Each run below is a few steps of one of 8 hidden systems, one row a step.
C, trace 1:
[[-14   5   3 -24  41  -9 -13  -3  30  -9  13 -22  29 -25  24   5 -13  -2]
 [-13 -10  14 -19  -8 -18 -47  20  11 -28   4 -14  -2  -4   3  19 -28 -14]
 [-12   8  23   5 -14 -17   7  30   8 -33   5  11 -13  20  15  11 -25 -34]
 [ -1   3   4  23  24 -10  33   5  12 -17   9 -10  14   7  21   9 -17 -19]
 [  4   0   2  -3  39 -14  -5   5   0 -11  19 -14  18 -27  12  18 -11   0]
 [-20  17  14 -23   5 -13 -27  16   0 -16  20  -9  -2  -8  13   5  -5 -13]
 [-15  12  18  -5 -12  -9  -2  13  20 -29   0 -12  -7  19  10   5 -14  -9]
 [  3 -11  12   9  11  -8  16  11  22 -16  -4   6   5   3   9  10 -32 -10]]
B, trace 2 (8 x 18):
[[  0  -6  24 -46  55 -17 -32  43 -38  18  35  77  -1 -84  30  21 -12 -43]
 [-25  69  46 -64  29  38  -1 -11   4 -46  22 -33  14  -3  54   9  66   4]
 [ 33 -54   5   4 -14  33 -28 -13  -1 -74 -53   1  28 -11  26  87  10 -18]
 [-42 -39  36 -44  -7  25 -40  23  12  28  -3  27 -13 -13  34  -7 -42 -76]
 [-20  13  45 -25  24  -2 -44  22 -22 -24  39 -84  -4  -6  14  20  -3  12]
 [ 40 -14  27   0  41  -6   9  26 -16 -47   5  39  14 -45  21  63  -8  -3]
 [-22  11  28 -55  26  32   2 -12  47  -4 -10  25  17 -21  44  -5  12 -20]
 [ -5 -11  -4 -28 -21  13 -64 -14   2 -43 -18 -37  12  -3   3  37  16   9]]
C, trace 3 (8 x 18):
[[ 23 -30   7  45  -9  19  34   4 -26  12 -11   0 -15  17 -15   3  -8  -2]
 [ 15  11  -8  16  33   2  28  -2 -35  34  22   2   1 -16  -9 -17  20  20]
 [ -8  28 -17 -22   9  -3 -19 -17  -8  21  16 -18   4 -15 -14 -26  31  34]
 [ -6   8  -2 -27 -34   4 -23  -7  23  -3 -21  12 -13   5 -18 -13   7  26]
 [  2 -23  -9  11 -34   7   8  -5  20   4 -32  32 -12  21 -10  -8 -17 -16]
 [ 19 -26 -27  38  -2   1  20 -10 -15   5 -14  13  11   4  -4   9   2 -14]
 [ 17   7 -16   8  21   6   6  -8 -37   2   8   7  11 -19   4   9  35   6]
 [ -8  18   5 -26   3  24 -14 -13 -12   2   5 -11   0  -8   7  -9  36  12]]
K, trace 4, 8 rows:
[[  4 -58 -28  13 -20 -14 -35  -3  18  27 -22  -2   1  -4 -32  -3 -47   3]
 [  1  -9  -8   3  30  -3   5  12 -37  46  24  35  -3 -33   6 -12  -2 -29]
 [ -9  49 -15   8  29 -23  28  -3  -7 -25  30  -7  19   2  28   1  28 -14]
 [ 22   6  -8   5 -13  13   7 -20  15 -51 -33  -1  15   8   0  33  25  28]
 [ -5 -28  13 -13 -28  43 -15 -15   3  20 -29  -8 -11  13 -10 -12   6   5]
 [-23  -8   5  -3  -8 -12 -36  19 -21  16  21 -26 -14   3  -4 -11 -23 -24]
 [ 11  -1  18  14  30 -17  13  25  -7 -14  19   7   2 -17   8  20 -24  -7]
 [  6  13   0   0  31   4  33 -13  27  -2  -3   6  15 -12   7  -6   4  21]]
R, trace 5 (8 x 18):
[[ 18  -7   3 -12   4  26  21  -1 -19  24 -16  84  -5 -29  12  -3  25 -23]
 [-27  29 -27  10 -48 -40  -3   5  29 -11   1  -4 -18  46 -16 -34 -22  -8]
 [ 15 -48   7  20   6   8 -30   8 -36 -14   0 -40   9  -7   3  42 -14 -15]
 [ 11  11  -7  13  14  31  55 -24  -3  23  -9  19   7   5   9 -20  33   4]
 [-13  34 -11 -13 -18 -28 -27   3   3  -6  18 -30 -12   6 -25 -20   5  34]
 [ 19 -22  40  -6   9  18  -8  23 -18 -21  -8  17  -8 -18   8  36 -13  -4]
 [ -8   2   0   4   4   7  39 -11  42  11 -15  15   3  13   8 -22 -12   0]
 [ -6 -11 -22  -4   8 -21 -40  -2  -2   9  11 -24  10 -17 -14  -2 -13   7]]
G, trace 6 (8 x 18):
[[ 31 -20  25  28   5   5  36  19  -5 -23 -15  30  -8  -1  -2  31 -19  -1]
 [ -7  14 -28  19  13   1  34 -22   4  36   7 -13   9  10  -2 -38  13   6]
 [ 17 -13 -24   7 -25  -2 -32  -6 -25 -10 -13  -2  -2  -4 -25  16  17  18]
 [ 17  17  27   5  18   3  40  16   0 -10   4  30 -12  -5   3   6   3  14]
 [-13  19 -28  11 -17  -6  11 -18  15   6  -2 -16   1  27  -7 -29  10   5]
 [ 23 -32  -2   9 -17   7 -11   0  -3 -11 -26  13  -3  -6 -19  23 -11  12]
 [  6  13   2   6  23  -5  33   4   5  19  12  22  -2 -12  -1 -15  -5   8]
 [ -3  16 -34  12 -17 -19 -11  -9  -8  -7   4 -18   4  11 -13  -9  12   6]]
B, trace 7, 8 rows:
[[ -9 -11 -58  19  -5 -24 -19 -23   9 -38 -10 -13  41   6  23  27   5 -41]
 [-16 -17 -34   2  11   3 -27  -7 -45  34  15   2  13 -16  17  -8  14 -55]
 [  0  13  21  -3  18  31   4   2 -59  14  23 -33  -7  -1  12   0  45  -5]
 [ 29 -27  41  13   9  49  31  -1 -13 -10 -22   3  -6  -1   6  26   9  12]
 [ -1 -33  43 -18  -3  37   6   2  37  14 -29   8 -14   0  -3  -4 -31   8]
 [ -7  -3  19 -22 -12 -13 -36  16  28 -11  -1 -14 -15  -4 -21   1 -32  28]
 [ -2  22  -3  -2   3 -45  -7  25  14 -29  15  23  -5 -11  -2   8 -23  -3]
 [-12  29 -24  -2  21 -27   8  -5  17 -20  14   5  23  -7  24  -2   9 -17]]
L, trace 8, 8 rows:
[[-18 -38  21  14 -49  49  12   6 -30   9 -25  23 -25  46  27  -1   2 -86]
 [ 16 -77   6  55  -9   5   1  12 -10  38 -13 -39 -13  16 -38  -1 -66   6]
 [ 31  14   9  18  71 -10  40   6 -32  34  38 -14   6 -40 -19  -4  10  57]
 [ 14  58 -29  -4  -2   2   6 -32 -21 -38   3 -22  19   3  -5   7  83  46]
 [-19  24   8 -45 -62  18 -32  -7  24  -7 -29  30 -30  20 -16 -24  21  14]
 [-30  -7  15   9 -34  10  27  18   3  34  -3  36 -30  36  12 -39 -25 -62]
 [  8 -33 -35  65  -4 -37  11  11 -15  18  11 -21   3  15 -20  -2 -41 -19]
 [ 33   3 -16  10  38 -31  -6  11 -27   3  20  15   9 -47 -27  18   1  42]]
P, trace 9, 8 rows:
[[  5 -57   9  23 -12 -21 -12  22  38 -24 -18  -8   2   8  -4  31 -81 -17]
 [ 24   1   3  20  71 -18  38   5   2 -19  25  -9  36 -35  24  30 -12   4]
 [-17  32  -8 -20  30   3 -24 -11 -39  -5  34 -52  18 -14  21   3  50  -4]
 [  2   1  20 -37 -33  41 -39  -6 -20 -25 -25   7 -12   0   1  22  41   7]
 [-12 -10  32 -24 -22  20  10  13  30   2 -24  60 -19   8  17 -11 -23 -34]
 [-14 -18  18   0  15 -23  -5  23  35  15  12 -13  -6  -4  -8 -14 -65  -1]
 [ 17  27   4  14  33 -31  12  11   2 -29  24 -20  11 -16  -7  20  -3  36]
 [-12  46 -21  -6   0 -10  -1 -15 -11 -33  15 -17  17   8  22   4  47  -7]]
G, trace 10, 8 rows:
[[ -4  31   9 -65  25   1 -67   6 -59  14  37  -9  -4 -58  -5   1  56  29]
 [-19  74  54 -42 -15  -9  -5  30  14 -80  19   1 -19  16  31  22  24  -2]
 [-27 -15  20  -6 -28  28  17 -16  79 -27 -38 -16   4  46  31  -4 -32 -34]
 [-11 -73  -7  -6  -2  14 -32  -4  27  54 -26  10   2 -21  -9 -10 -60 -20]
 [ -3   0  -1  -9  44 -42 -29  28 -26  32  49   1   0 -48  -8  -3 -28  -2]
 [ -6  44 -11   1  29 -32  -9   3 -21 -48  38 -37  24  -8  28  26  28  -9]
 [ -4   1   6 -15  -6  40   5 -23   6 -44 -30   5  21  11  42  30  39 -31]
 [-22 -21  21 -25 -28  40  -1   1   7  30 -22  33 -19  13  13 -23  -5 -39]]
L, trace 11, 8 rows:
[[  3  -5 -48 -15  17 -10 -47 -10 -58  47  19  25  11 -52 -15  -9  34  -3]
 [ 12   9  24  -5 -23  14 -29  22 -73 -34  11  -3 -26   7   5  33  43 -17]
 [ 29 -33  39  12 -35  46  22   4   1 -18 -42  15 -28  21 -17  19  -8  21]
 [  7 -24   1  13  15  37  39 -25   7  59 -14  -1   1   1 -12 -35  -1  19]
 [-17  27 -24  13   4 -15  -3  -9 -32  31  32 -52  -1  11 -17 -33  23  15]
 [  1  50   3  -3 -23 -34  -3  20  -7 -24  21   3 -26  13 -25 -11  12  26]
 [  6  20 -14   5 -24  -7  28   0  11 -12 -19  62 -10  10  -2  -8  12  -8]
 [  0 -28 -37  10 -24   2 -10 -12  -9  24 -19  24   3   4  -8 -12  -1 -28]]
P, trace 12:
[[ 15 -17 -51  33  17 -20 -17 -13 -34  16  12 -35  20 -16 -21   7   5  15]
 [ 23  -1 -14  26  -3  19  15  -5 -53  -9  -3   6   0   2   0  17  45  -7]
 [-14 -21   7   3 -19  43  12 -14 -13  26 -15  -4  -8  22  13 -18  16 -32]
 [  8 -35  22  -4  -1  30   6  -1   7  39 -18   4 -13  -8 -18 -15 -20  19]
 [  6  20  13  12  10 -12  33  17   0  22  18  15 -20  -1 -15 -27 -13  19]
 [ -8  31 -14  19 -13 -18  13  -3   3  -3  13 -32  -7  30 -14 -25   4  19]
 [ 13   6 -33  11 -16  -1   8 -26  11 -14 -22   4  11   8 -12   1  20  22]
 [  1  -5 -37   8 -10  -8   4 -12  -3  11  -9  32   7  -2  -1 -11   8 -20]]
U, trace 13:
[[  5  31  -9 -47   7  43 -25 -31 -36 -31  -9  16  18 -30  27  27  95   3]
 [  0 -23  28  -7 -54  48 -30  11 -59 -20 -21  10 -31  23  11  30  31 -46]
 [ -1 -50  23  38 -20 -14 -12  45 -25 -11   5  -1 -21  21   8  26 -59 -66]
 [  3 -33   2  21  59 -31   7  19  12  10  26 -19  28 -31  14  14 -64 -16]
 [  6   8  19 -32  69  16   2 -15  21   2  14 -34  31 -45  18  11   4  41]
 [ -6  25  45 -57  -5  48 -16 -11  18 -23 -14  -8 -10  -6   9   5  35  35]
 [-22  10  32 -36 -54  10 -29  24   5 -19 -12  36 -39  21   0  -6  -1 -25]
 [-15  -1 -14   2 -19 -47 -27  35 -18   6  18  39 -20  -3  -6  -6 -31 -46]]
U, trace 14, 8 rows:
[[ 24 -17   3  27  48  36  44 -19 -22   5  -1 -20  27 -12  20  19  27   4]
 [ -8 -23  28   1  -4  48   2 -20  13  -9 -20 -61   6  25   9   8   4   8]
 [  1 -34  33  -9 -23  23  -1   7  45   2 -32  10 -19  13 -11   0 -43   7]
 [-23  13  12 -14   0 -23   4  21  22  33  18  18 -22   0 -13 -42 -39  -2]
 [ -6  37 -28 -11   8 -45 -17   2   8  -5  25   1   5 -20 -15 -14   5  25]
 [ 15  37 -21  -9   6  -7  11 -13 -10 -22   0  33   9 -15   4   9  47  15]
 [ -6  11 -15   3 -22  18   2 -14 -31 -11  -5   1   0  18  14  -1  42 -28]
 [  8 -37 -11  26 -24   9 -13   1 -19  -7 -16  -6  -1  15  -6  20  -9 -25]]
R, trace 15, 8 rows:
[[ 40 -38 -19  18  46   2  -7  -2 -41  12   4  10  25 -53  -7  37   7  15]
 [ 13  37 -30   6 -18  -7  38 -19  19  -9 -21  62  -1   8  -9 -17  31  16]
 [ -5 -15  -6  -5 -49 -13 -53   6  12 -31 -18 -25 -12  18 -24  13 -17  12]
 [ 15 -54  26  16  -1  45  12   3 -18  25 -25  12  -8  -4   3  13 -14 -22]
 [ -7  16 -24  24   1 -13  34 -10  14  38   9 -10  -5  18 -18 -47  -7  19]
 [ 20   5  -7  10  12 -28 -22  14 -27 -17  17 -18   2 -21 -23  22   1  31]
 [ 29  -4  15   2   5  21  31  -4  10 -28 -27  43   2  -8   8  24  13   9]
 [-12  -5  -7 -14 -23   1 -16 -14  40   2 -22  -7  -2  13 -14 -16 -14  17]]
K, trace 16 (8 x 18):
[[-10  -1 -52 -21  10  -1 -68 -38 -31  20   9 -60  26 -29 -15  -5  43  27]
 [  7  10  58 -36  -1  26 -28  34 -45 -34   9  25 -23 -20  23  37  25 -19]
 [-25   1  46  -6  11  16  24   6  52 -20   1 -44   3  30  30  -1 -35 -18]
 [ 15 -34 -20  -3  10 -23 -39  -6  32  -1 -15 -11  18 -30 -27  17 -38  39]
 [  0  -7  13 -30  18  17   0   5  -5  38  -2  64  -8 -41   6 -14   4 -11]
 [-33  40 -22 -10   3 -28   3  -2  17 -14  20  -2  13  14  31 -17   8 -41]
 [ 23 -22 -24  18 -11  -7  -6  -9   8 -47 -29  13  20   0   5  42   3  -6]
 [  3 -33   4   1   5  49   8 -24  -7  27 -24  -4  11  -3  10  -3  16  -8]]

Which system made each of these runs?
trace 17:
[[-20 -62  28  -3  -7   9 -49  11  24 -25 -11 -62   9  12  24  37 -62 -41]
 [ 11 -45  48 -26  45   6  -4  26  35  24  -4  33   1 -55   4  15 -65   8]]
	U
trace 18, 2 rows:
[[ 35 -32   6  20  21  28  25   0 -28 -13 -18  34  11 -22  15  39  16 -15]
 [ 17 -43  -4   1   1  44 -21 -29 -16  11 -28 -32  15 -14  -9  20  19  23]]
	L
trace 19, 2 rows:
[[ 13  28 -26  32 -54  -7  28   3 -33 -36 -15  58 -21  37  -4   7  44 -28]
 [-23 -52 -31  30 -28  20  10 -25  29  24 -33 -13  11  37  14 -16 -33 -54]]
	P
trace 20:
[[ 36 -26 -51  41 -49 -39 -16  -6   6 -20 -35  20 -10   7 -62  12 -20  43]
 [ 10  29 -18  47  23 -13  93   2  -4  25  14  43   0  16   8 -32   4 -16]]
	U
trace 21:
[[ -3  22 -30  -9 -10  52  27 -49 -28  -9 -24  26  18  12  40   1  93 -34]
 [ 22 -44  19 -14   2  85  -7 -42  -7  -4 -49 -32  16 -10   4  31  42  31]]
	C
trace 22 (2 x 18):
[[ 26  18 -21  37  29 -22  25 -14   9 -34   9 -59  26   4 -13  23   5  51]
 [ 30  -2 -33  -5  11  22  11 -43  18 -21 -41  29  33 -22   4  23  44  30]]
	G
trace 23:
[[  7 -30  81 -50  49  59 -23  21 -25  25   9   1  -7 -56  23  25  -1   4]
 [-56  70  23 -66   8 -14 -31   7  25   4  42 -35  -6   1  18 -44  14   5]]
	G
trace 24:
[[ 10  -1  -9 -31  42 -10 -50 -11  -6  16  18 -38  17 -53 -20   6   5  55]
 [-11  60  40 -38  10  17   7   8 -14 -42  20   0  -6  -1  34   9  51  -1]]
	L
trace 25:
[[ 10 -30  44 -32  16  76  16 -19  19  11 -40  24   5 -23  26  14  15   5]
 [-34  -3  46 -27 -35  24 -30  19  -5  22   7 -31 -40  29  -8 -31 -17 -11]]
	U
trace 26 (2 x 18):
[[ -6  12 -37  33   0 -32  52 -28 107 -30 -29   1  30  34   2 -15 -46  18]
 [ 29 -43 -73   7 -31   0 -29 -38  -2  35 -47  60   9 -28 -44  -7  12  22]]
	K
trace 27 (2 x 18):
[[ 36   0 -48  12   1 -43 -25   2 -21   9   1  38   1 -39 -52   1   3  54]
 [-18  65 -15  -6 -24 -17  38   1   4   1   9  57 -22  22   5 -41  33 -15]]
	B
trace 28, 2 rows:
[[  1 -40  18 -13  13  71   3 -32   1 -13 -36 -15  30  -6  45  35  28 -29]
 [ 15 -53  56  -3   9  51 -20  14 -38   8  -9 -31 -13 -12   3  30  -8  -1]]
	C
trace 29:
[[ 24 -81  20   8  10  22  16   7  57  10 -49  71   6 -25  11  26 -76 -24]
 [-10 -45 -33  51   8 -18 -14  14 -68  33  25 -20   8   7  13   4 -18 -78]]
	C
trace 30:
[[-51  54 -37 -38  28  22   6 -47 -12  53  31 -19  28  -1  42 -61  72 -36]
 [  3 -39  -3 -32 -68  21 -89  -1 -25  21 -32  -3 -35  -8 -55   0   4  37]]
	P
trace 31:
[[ 14  -1 -15  -7   7  35   7 -40  15 -44 -32  -9  38  -4  25  34  46  11]
 [ -4  -7   5 -29 -27  30   1  -9  13  15 -30  65 -12  -3   7 -17  13 -21]]
	G
trace 32 (2 x 18):
[[ 14  -2  29  22 -49  52  23 -15 -24   0 -26 -46 -36  52 -38  -9  31  51]
 [ 28  -7  40 -10  -6  37  25  -9  28  21 -31   1 -26  -2 -43 -17  -7  87]]
	G
trace 33:
[[-16  24 -35  16 -27 -56  -5  25 -20  23  25  32 -24  10 -26 -36 -14 -21]
 [ -9  49 -26  34  13 -28  45  -6 -15  -2  35 -28   6  25   3 -26  22   1]]
	B
trace 34:
[[ -29  -37  -26    5   24  -19  -56  -10   -9   56   30 -101   15  -10
   -23  -28  -37   13]
 [  14   42   12   -9  -39  -62  -39   50  -19  -41   21   27  -46   -7
   -47    8  -12   41]]
	C
trace 35 (2 x 18):
[[ 24  -6  -2   4  48  34   6 -31 -25 -17   3 -65  36 -20  15  34  46  37]
 [ -9  26  33 -52 -11  33 -30 -16  24 -19 -11 -39  -9   2  -8  -4  25  55]]
	L
trace 36:
[[-37   7  67 -71 -17   2 -93  43 -16   4  32 -37 -42 -17  -5  -2 -21   2]
 [ 12  21  46 -34  -1 -43 -36  63   5 -59  15  62 -27 -40   2  42 -33   0]]
	U
